In the rows, 128 means zero.
Each named turn below is shown by a few rows before and after it. Which turns, in which order, take the first row of each later pair to the second? The first pair is answered.
turn k233:
[151 141 106 145 113 135 128 141 143 133 162 141 165 139 136 119 115  94
 114 118 150 154  95 156 124 105 160 123 134 133 146 103] -> [154 145 109 141 128 133 122 136 146 129 164 143 168 136 140 110 128  94
 118 115 153 155 102 149 120  99 154 118 133 145 146 111]
[120 121 132 151 149 120 104 129 142 125 145 152 125 148 144 109 148 120
 171 102 118 109 162 167 131 112 124 102 136 128 130 167] -> [119 114 142 147 146 124 107 133 140 123 146 153 123 144 151 109 137 122
 178 111 110 106 160 161 132 124 120  94 130 123 128 166]
[153 103 146 157  74 142 129 132 104 128 122 136 128 126 107 151 103 131
 131 163 113 121 135 167 150 158 134 146 146  98 124 116] -> [158 123 124 158  69 139 126 122 107 147 118 129 129 138 103 149 118 124
 114 140 130 127 137 177 158 141 146 159 160 104 132 113]
[115  89 144 164 165 131 109 122 184 104 142 120 184 138 145 147 103  67
 171 152  97 122 147 101 144  96 134 113 130 170 147 117] -> [113  79 147 170 152 133 116 127 181 104 143 125 179 132 144 155  88  73
 175 161  88 117 147 103 150 107 130 116 128 154 150 114]
turn k832:
[113  99 140 121 140 186 133 134 130 131 142 145 122 111 123 128 133  66
 122 118  49 108 170 119 114 134 102  73  82 113 116 168] -> [115 100 142 116 136 185 133 137 128 132 141 143 121 113 124 125 135  69
 126 124  51 106 170 120 113 137 106  66  74 116 117 165]
[ 95 138 127  79 185 150 129 104 144  85 107 170 156 125 148 141 140 124
 126  95  64 103 163 138 121 118 102  81 116 159 127 102] -> [ 99 140 139  76 177 149 130 111 143  76 107 165 151 120 147 136 139 133
 129 115  61 103 161 148 120 134 102  74 107 158 122 104]
[120 147 123  79 131  90 106  78 113 135 131 111 107 135 129 120 170 138
  63 129 147 142 137 167 119 118 124  90 130 157 126  71] -> [121 146 121  79 132  92 102  80 115 135 133 107 110 137 129 118 173 134
  61 135 148 140 136 168 122 121 123  93 126 161 125  73]
[132 129 123 131 110 127 153 126 131 139 116 140 124 131 124 149  97 122
 110 115 118 121 130 131 157 132 140 145 138  97 118 108] -> [136 129 126 128 104 126 151 130 125 136 117 136 119 130 120 148  97 127
 110 126 115 119 127 140 155 142 138 140 132  96 115 108]
turn k4:
[142 112 102 127 102 116 153 158 101 170 161 147 118 123 131 115 130 110
  99  99 176 139  95  95 117 146 104 140 117  70 120 175] -> [149 153 104 115 104  96 129 147 104 164 158 110 134 130 118  82 167 118
 106 128 192 148 104 135 113 146 117 139 111 109 121 183]
[147  89 174 147 103 167 108 109 151 131 100 145 154 127 126  84 158  82
 150 136 117 146 135  73 110 128 117 104 153 154 179 165] -> [146 110 175 144 100 152 100 101 158 123  99 123 156 128 121  74 170  97
 154 158 116 145 142 107 116 130 126 101 150 174 171 162]
[126  94 159 149 125 147 122 132 166  62 136 150 143 136 169 168  73 101
 169 197  58 105 146 111 148 142 142 106  96 156 115 105] -> [137  71 156 149 145 170 122 138 153  87 147 176 151 124 173 171  83  74
 151 159  83 110 133  42 118 139 124 120 108 131 120 130]
turn k797:
[121  98 196 150 141 134 171 143 168 132 137 144 103  97 114 147 117 140
 206 172 118 136 144 135  83 174  63  27  90 111 117 113] -> [111  89 188 142 167 140 178 138 163 139 131 165  92  99 121 160 127 143
 190 136 112 128 136 117  83 149  49  25 104  99 115 115]
[151 137  99 179 109 145 114 114 143 177 152 105 180 145 115 116 140  64
 100 117 177 158 141  94 127 112 156 182 145 125 152 128] -> [145 146  89 146 136 142 113 106 129 182 140 111 156 143 117 109 172  84
  87  84 191 156 136  86 108  96 144 174 156 121 143 138]
[104 155 117  80 137  78 127  98 117  75  95  98 138 160 141 104 146 183
  91 113 134 131 119 206 167 100 127 109 146 154 133 111] -> [106 127 127 137  97  90 135 104 144  68 112  99 172 170 139 130  86 141
 106 149 107 133 134 196 195 112 140 127 134 151 150  81]
[150 120 135 155  78 119 142 122 135 145 132 127 129 130 103 116  74 146
 147 167 130 126 114 155 155 156 149 154 119 109 131 107] -> [132  97 120 135 130 129 153 106 125 159 118 168  99 130 123 142  91 147
 120  78 130 111 105 116 148 107 123 157 151  86 124 117]
Now pairs of rows:
Between the rows of a pair lie 2 to 4 turns.
[137 120 148  87 184  85 116 116 119  94 131 143 119  96 104 154 152 171
 146 130 101 123 122 154 125 136 114  75  97 155 109 143] -> [136  92 145  92 190 100 127 122 111 100 133 166 112  89 106 170 135 158
 133 112  97 119 115 117 122 134 104  80 107 128 111 142] -> k4, k4
[130  98 142  97 125 124 133 161 101 142 140 110 115  93 110  97 121 157
 123 153 148 117 102 132  91 168 122 107 100 120  93 167] -> [124  94 143  97 115 120 138 159 107 133 131 107 111 101 114 107 107 166
 129 166 133 115 106 154 105 173 124 101 100 123  90 155] -> k4, k4
[112 167 106 154 125  99 122 119 152 117 118  99 142 168 120 142 154 128
 122 148 118 140 169 193 145  92 159 127 124 156 141 112] -> [112 174 111 122 163 100 115 119 132 122 116 104 125 157 122 126 194 141
 112 122 135 137 157 169 113  84 139 116 123 160 132 142] -> k797, k4, k233, k797
[155 171 146 111 158 143 102 118 107 132 153 101 142 122 114  78 193 101
 123 133 182 146 106 103  86 142 116 124 100 163 125 181] -> [ 96  82 164 132 156 156 149 121 137  81 123 172 104 121 160 178  79 131
 142 121  65 105 122 109 154 132  93  92 116 107 115 119] -> k233, k4, k4, k797
[153 152  99 125  92  98 120 126  85  95 158  90 160 110 158 118 115 134
 121 166 187 102 130 176 104 143 116 119  92 148  92 146] -> [151 151  88 145  82  98 121 119  97 106 153  84 175 120 159 124 109 117
 118 162 187 109 133 179 119 132 121 136  99 147  99 135] -> k797, k233, k797, k797
[128 143 146 110 177 127  95 130 136 101 129  92 159 131 135  89 170 100
 151 157 137 142 125 119  98 104 141 101  97 198 136 161] -> [115 103 150 155 154 141 112 134 163  94 134 109 183 137 145 128 114  69
 162 165 101 135 140 109 127  96 147 114 104 185 147 129] -> k797, k4
[108 125  84 155 157 128 134  98 127 129 107 146 111 134 147 174 115 103
 100  45 124 127 123 116 138  73 119 137 157 115 137 108] -> [128  99 123 199 105 147 132 128 138 110 138 127 164 124 140 166  65  62
 144 141 107 139 131 101 134 138 124 136 109 125 147 102] -> k797, k233, k797, k4
[129  94 103 120 118 122 112 135 118 113 135 141 178 128  98 116 123 103
 168 192 106 145 147 103 123 138 155 160  92 171 153  91] -> [127 121 103  60 162 112 107 132  90 113 119 149 130 118 103  94 176 149
 154 155 124 143 131 104  92 128 135 138 102 172 131 124] -> k797, k233, k797
[137 128 162 145 117 142 114 144 130 106 160 120 164 122 108 119 108  97
 148 184 123 129 133 115 125 159 128 140  96 153 136 137] -> [139 114 162 147 119 151 117 150 125 115 161 135 159 122 109 126 103  90
 148 172 120 127 128  92 121 157 119 141  98 136 140 138] -> k4, k4, k4
[130 163 114 148 107 127 128 134  91 102 138  79 136 116 113 102 116 165
 134 171 100 130 150 184 130 166 119 118 136 171 124 133] -> [119 126  84 138 153 148 149 128  72 138 126 140 105 112 132 136 120 150
  89  62 113 121 132 101 112 126  88 133 180 117 125 144] -> k4, k797, k233, k4
